The rows of T fall into several groups, and each row is roughly a mix of its group's hidden directions; some rows fit no group.
T, 126 rows:
[[  7  32  -8 -23  -3   0   4  16 -34 -24]
 [-25  13 -16  36  -8   2   5 -17  25 -18]
 [ 31   3  -7  28 -11  26 -23 -17  -3 -17]
 [-25  27 -18  -1 -16  -9  12  -9  38  -7]
 [-22 -10  -9 -30 -13  17 -20 -22   8  25]
 [ -5   1  23 -15   9  12  18 -28  13  38]
 [-10 -12  11  44   3  12  -3 -33   1  11]
 [ -9  -8 -30  26   8   4   8  16 -39  -8]
 [ -5  18 -36 -34   3 -20 -16  10  -3  10]
 [ 15  16 -14 -20  22 -41   0  10 -18  -2]
 [ -2  24 -20  13 -10 -30   9   9 -28 -25]
 [ 23   4  -6   8 -17  16 -45   5  -8 -22]
 [ -9  19   5 -10   5  -4   0 -33  36 -26]
 [  2   6   2   8  -6  -6 -56  19  -5   2]
 [ 18 -15  22  18  20 -16  13  -9   1 -37]
 [-45  16   9  -3   6 -20  25   8  14  -2]
 [  8  14 -11   6   0  15  11 -41  33  11]
 [ 29  16   7 -16  19  11  -8   6 -12 -40]
 [ 20  -2  -5  10   3 -27  -8  27 -32 -25]
 [ 43   0  -4  -2   1   6 -24 -11  11  30]
 [  2 -21   8 -16  -5 -36 -20  30 -16   4]
 [ -2  26 -11 -35  -9 -20  -4 -13  -7  32]
 [-11 -42 -31  16  12  -5   3 -19   3  -7]
 [ 11  22   6 -17  29  -1   7   8 -32  27]
 [  4  -1  34 -42  -3   3 -14  -1  24   0]
 [ 41 -16 -13   2  -5   6   6  36 -10 -10]
 [-25  15 -25 -35  -9   7  23  11  -5 -14]
 [ 18 -23   7  -4  12   6 -13  32 -36 -10]
 [-39   0 -15 -10   3 -25  11   4  11  31]
 [ -7  26  -1 -20  14  -7  14  11 -14  43]
 [  5  36 -26   5 -18  -4  16 -22  20 -14]
 [-27   9  15  18  24  22 -12 -10 -26  18]
 [-23  11 -40   3  -7 -24  11  -4  15 -20]
 [-28  10   1 -47 -11   3   2  -2  16  14]
 [-13 -27  35  -9  -6 -21 -18  23  11   1]
 [ 34  -1   1 -21 -10  -1  -4   1  11  43]
 [-18  -5  33  -7  -3 -20  41  -4   0  -6]
 [ 28 -28 -21 -15  24  -4  -9   9 -24  12]
 [ 26 -27  17  -1  23   5 -15  -7 -33  -8]
 [-28  17   4  26   1   0   6 -13  10 -41]
 [ 29   7  -8 -17 -13  -7   3   4  34  32]
 [  2 -41 -12   2  11 -12 -13  12 -24 -26]
 [-11  31   1  31 -14  26  12  -8  12  20]
 [-27  15  -8  38  -9  26  17 -12   8  -3]
 [-22  -8   1   5  28 -23   7   6  -2 -41]
 [-38  26  -9  18  -3   7   1  18 -23  15]
 [-22  17 -12 -18 -17   3  -5 -16  42   8]
 [ 41   8   3  -8 -17  15  -6  -2   1 -36]
 [-49  -5   8 -10  16  -7   7   8   8  25]
 [  5 -11  -3 -10  29 -18   0  32  13  33]
 [  4  -8   4 -21   6 -23   3 -26  21 -38]
 [-49   7   3  -7  -1  -9  12  -9 -17 -23]
 [ 28   4   9  27   3 -15  -1  -8  20  37]
 [ 30   0   4  29  -4  27 -30 -15   5   4]
 [-22   4 -32 -18 -23  18  -3  28  12   8]
 [-44   3  17 -14   8  24  -4 -21 -12   2]
 [  7   7 -42  17 -11  13  11  16   7 -29]
 [ 11 -29 -10  16   8  -8 -10 -29 -10 -35]
 [ -4  27 -26  -6  32 -16   9 -12 -14 -24]
 [-24   6  31  12  14  11  -2 -25  20  26]
 [-20  -5  23 -22  12 -31  10   2   8  32]
 [ 27  -7  -4  14 -14  18 -12  -8 -12 -42]
 [  9  28  17  35  -3   6   1  -9 -29  18]
 [  3 -22 -27 -19   0  15 -21  23 -25  16]
 [-24  23  18  22 -23  19   0  22   0  20]
 [-16 -30   1 -18 -27  -1  14 -30   8 -17]
 [ 32   2  19  10  17  13  19 -21 -19  25]
 [-28 -29   2  -1 -12 -22  -7 -19  29 -14]
 [ 30  -7 -21  -1 -17 -21  20  12  31  -8]
 [  7  -5 -12  44 -24  18   4  13 -17  12]
 [-10  27  19  19 -20 -32   7  -1  13 -23]
 [-25  15  19  14 -13  15  -5 -42 -10   3]
 [ 20 -24  -8  22 -10  12  -7  27 -33  -6]
 [ 47 -10   9  23   9   7  -8   8 -17  14]
 [ 40   5 -20   8   9 -34   0  -6  -8  16]
 [-40  -1   9  -7  15 -23  26  22   3  -1]
 [-18   1 -21 -20 -25 -22  -6 -29  23  -2]
 [ 16   2  23  14   5  10 -45  -6 -22   9]
 [ -9  20 -16 -25 -17 -21   3 -25   8 -29]
 [ -6  18 -33  36 -18  -3  15 -18   3  -3]
 [-27  10  -7   8   2  -8   2 -27  37 -24]
 [ -2 -22 -45  11   6 -15   6 -25  -4  -7]
 [ 21 -33  -2 -10   8  -5   1   2 -19 -40]
 [ -7  -9  31  13   7   6 -29 -21  16  29]
 [ 26  -5 -25  -1 -17 -19  10  20   4 -34]
 [ 14 -12   3 -22 -26 -19 -17   2  39  -5]
 [ 35 -16 -16  20  -5   4  -3  -9 -33 -19]
 [ -1  -7  18  36 -28  29  -7   6  17   3]
 [-13  19 -40  16 -16 -11  13 -25  -3  -9]
 [ -2  -8  41   8  -5   1 -13  30   9  26]
 [ 22  -6 -12  20 -14  23 -12  -8  -6 -41]
 [  5  -2   4  42   9  11   2  13 -11 -37]
 [-23  12   3 -33  -6  -7 -28  18 -25 -10]
 [  1 -24 -36   3  -4 -22   4  17 -31   2]
 [ -8   0  -1 -18   5 -42  27  -3 -27   6]
 [  1  -9  -4 -19  -8  -5 -21  33 -24  33]
 [ 41  -1  12  19 -15  28  -7  -2 -15 -16]
 [-26   2   6 -11  13 -15  20   1  18  41]
 [  8 -11  -2  12 -10 -15 -24  13 -16 -45]
 [-30  -6 -10 -20 -18  11   3  -6   9 -41]
 [ 12  11  -7 -32  17 -32  -9  -4  -5  31]
 [ 31  -8 -23  -2   9   6 -34  -5 -27  -8]
 [ 42  -5   2 -16 -11  -6  10  14 -26  23]
 [  9  -2 -25  30  16  16 -26  25  -5 -13]
 [ 22  39   8   9 -13 -15  17   5 -14  25]
 [-21  18 -12   3  22 -28  -1   3 -19 -33]
 [-16   4  -5 -26   5   2  47  -5 -18 -12]
 [ -6   1   1  11 -12  21 -10  15   0  51]
 [ 10  -3  29  43   3 -17   4   7  18  14]
 [ -7  18  26 -14  11  10   4  16  -3  44]
 [  8 -26 -12 -16   6 -41 -11  10 -17 -18]
 [ -9  13  -6   0  -4  52  -8 -23  -6  -5]
 [ 14   4  26 -41   1 -21 -11  12  -1 -21]
 [ 31 -19   3  25  -6  -9   6 -12  37   6]
 [-14  39  -5   8 -19   4  16 -25  17 -16]
 [ 27  -4 -11  -3   9 -17  -3   1 -30 -39]
 [  7 -15  19  -5 -14  -5 -21 -17  42  17]
 [-27  -5   1 -28  24 -25   5  -1  -1  30]
 [-31  10 -10  36 -17  -1   6  22 -22  -3]
 [ 30 -16  27   3  -1 -33 -19   0  10  15]
 [  1   1  -3  -7 -17 -54  -8 -10  13 -10]
 [  7  16  17  -1  -8  16  -6 -18  35 -34]
 [  2 -13   3  20  15 -41  19  20 -18 -13]
 [-12   8  -2 -17  12 -28  -2 -25 -21 -34]
 [ 32  23  -7   0   7  14   4  23 -35 -10]
 [-31   8  -4 -24   3 -18   2  -9  39 -13]]
In each list below, three rows fit none of the groups, and each other row fits one group, some only roughly. Which are they? Name them in the order they come.
    k_275: [ -2  22   7 -12  21 -20  42  19   5  -2]
    k_316: [  1  -2 -25 -21  14 -23   8   8 -37  20]
    k_744: [-30  16 -31   9  19 -19  12 -20   5 -14]
    k_97: [ 47   9  11  15   2 -11   7   1 -10 -28]
    k_899: [ 15  30 -11 -13 -15  -2 -17 -25  25  22]
    k_30: [ -2  10  -4 -12   4 -57  -5  11   1   1]
    k_643: [  0 -13  18  36  14  25 -13  -6  27  14]
    k_543: [  1  37 -25   2 -29   1  17   5  21  -6]
    k_217: [ 30 -23  -1  -3 -22  34 -22  -8  -4   8]
    k_593: [-24 -14   7  -7 -20  12 -28 -15  23 -28]
    k_392: [-39  22  -1   5  18  16   5 -16  13 -25]
    k_124: [ 38 -13 -21  -3 -27  23  -4   9   2 -16]
  k_275 k_30 k_392
    k_358: [ -1  25  11  34 -13   9  19   4  27 -21]
    k_433: [  8  51   3  10  18  13  12 -13  -1  10]
    k_343: [-10 -22  37 -17   3 -21  -7  17 -24   8]
    k_654: [ -5 -33  28  30   6 -16 -10  16  13   9]
    k_784: [-15 -18 -16   2   9  27 -39 -21 -11  -6]
    k_441: [-19   0 -32  -3   4  12   2  -3  27 -38]
    k_43: [ 10 -17  16  -7   1 -42   6  11 -20 -26]
    k_934: [  8  -4  -9 -21  21  36 -29 -10 -20  -5]
    k_566: [-39  -1 -11  35  20   5   6   7 -12  -9]
    k_582: [ 17  15 -10  26 -22  10  14 -30  -4  27]
    k_307: [ 23  -1  15 -23 -27   5  -3 -22  32 -12]
    k_924: [ 23   4  -9  10  36 -24 -26 -12 -16   1]
    k_241: [ -2 -20  12 -15  18  -8   4  -4  48  12]
    k_569: [  9  25  -7  36   4  11  11 -29 -19  12]
  k_343 k_441 k_934
    k_432: [  8   5  20 -21  13 -25 -15   2  10 -40]
    k_884: [ 43 -21  14  14   4  -2  16  18  -9 -20]
    k_991: [ 15  25 -11  36  10  13  16  13 -26   7]
    k_310: [ 25  16  21  32 -13  15 -17   3 -11  22]
    k_927: [-22  12 -30  -4 -12 -12   8  24  11 -33]
    k_101: [  2 -16  10  10   4 -24 -20   4  36  31]
    k_269: [-8 -2 26 44  8 27  5  0 14 -1]
    k_631: [-15   6  14  11  24  11  15 -18 -13  41]
    k_305: [ 43 -19  -4   5  -5 -12 -26 -16  20  -3]
    k_653: [ -2 -19   4 -50   0   5 -22   8  -3  12]
    k_200: [ 22   2  31 -10 -24  19  -2 -19  25  13]
    k_481: [  9   5  10 -32  14  14  -8  21 -32 -22]
  k_432 k_310 k_305
    k_192: [ -3  29 -25  11   0  35  16  -5 -25   0]
    k_65: [ 20  20   8  27 -17   0  17   0 -19 -35]
    k_298: [ 15 -28 -33 -21   6   3 -27  -4   7 -17]
    k_221: [-37  26 -21  -2 -10   4   1  25  18  13]
    k_138: [ 22  20  14  19 -18  37  -2  22   3  -5]
    k_781: [-11 -13  26  14   8  23   5 -16  40  -1]
    k_488: [-13 -17   9  -7   2 -24  36  -3  34   9]
    k_404: [-25  30  -7  20 -18  -6  -9   8 -11 -34]
    k_282: [ 11  14 -11  29   0  44  14  -6  12 -12]
    k_625: [-24  32 -27 -11 -27  -4   5  -9 -10 -16]
    k_854: [ 29   8  12  -6  12   6  10 -30  35  15]
    k_276: [ -4 -49   5  17  18  15  -3  16  -6   9]
    k_829: [ 18  -9 -24  -8   8 -26 -39  14  -7  -7]
  k_404 k_282 k_829
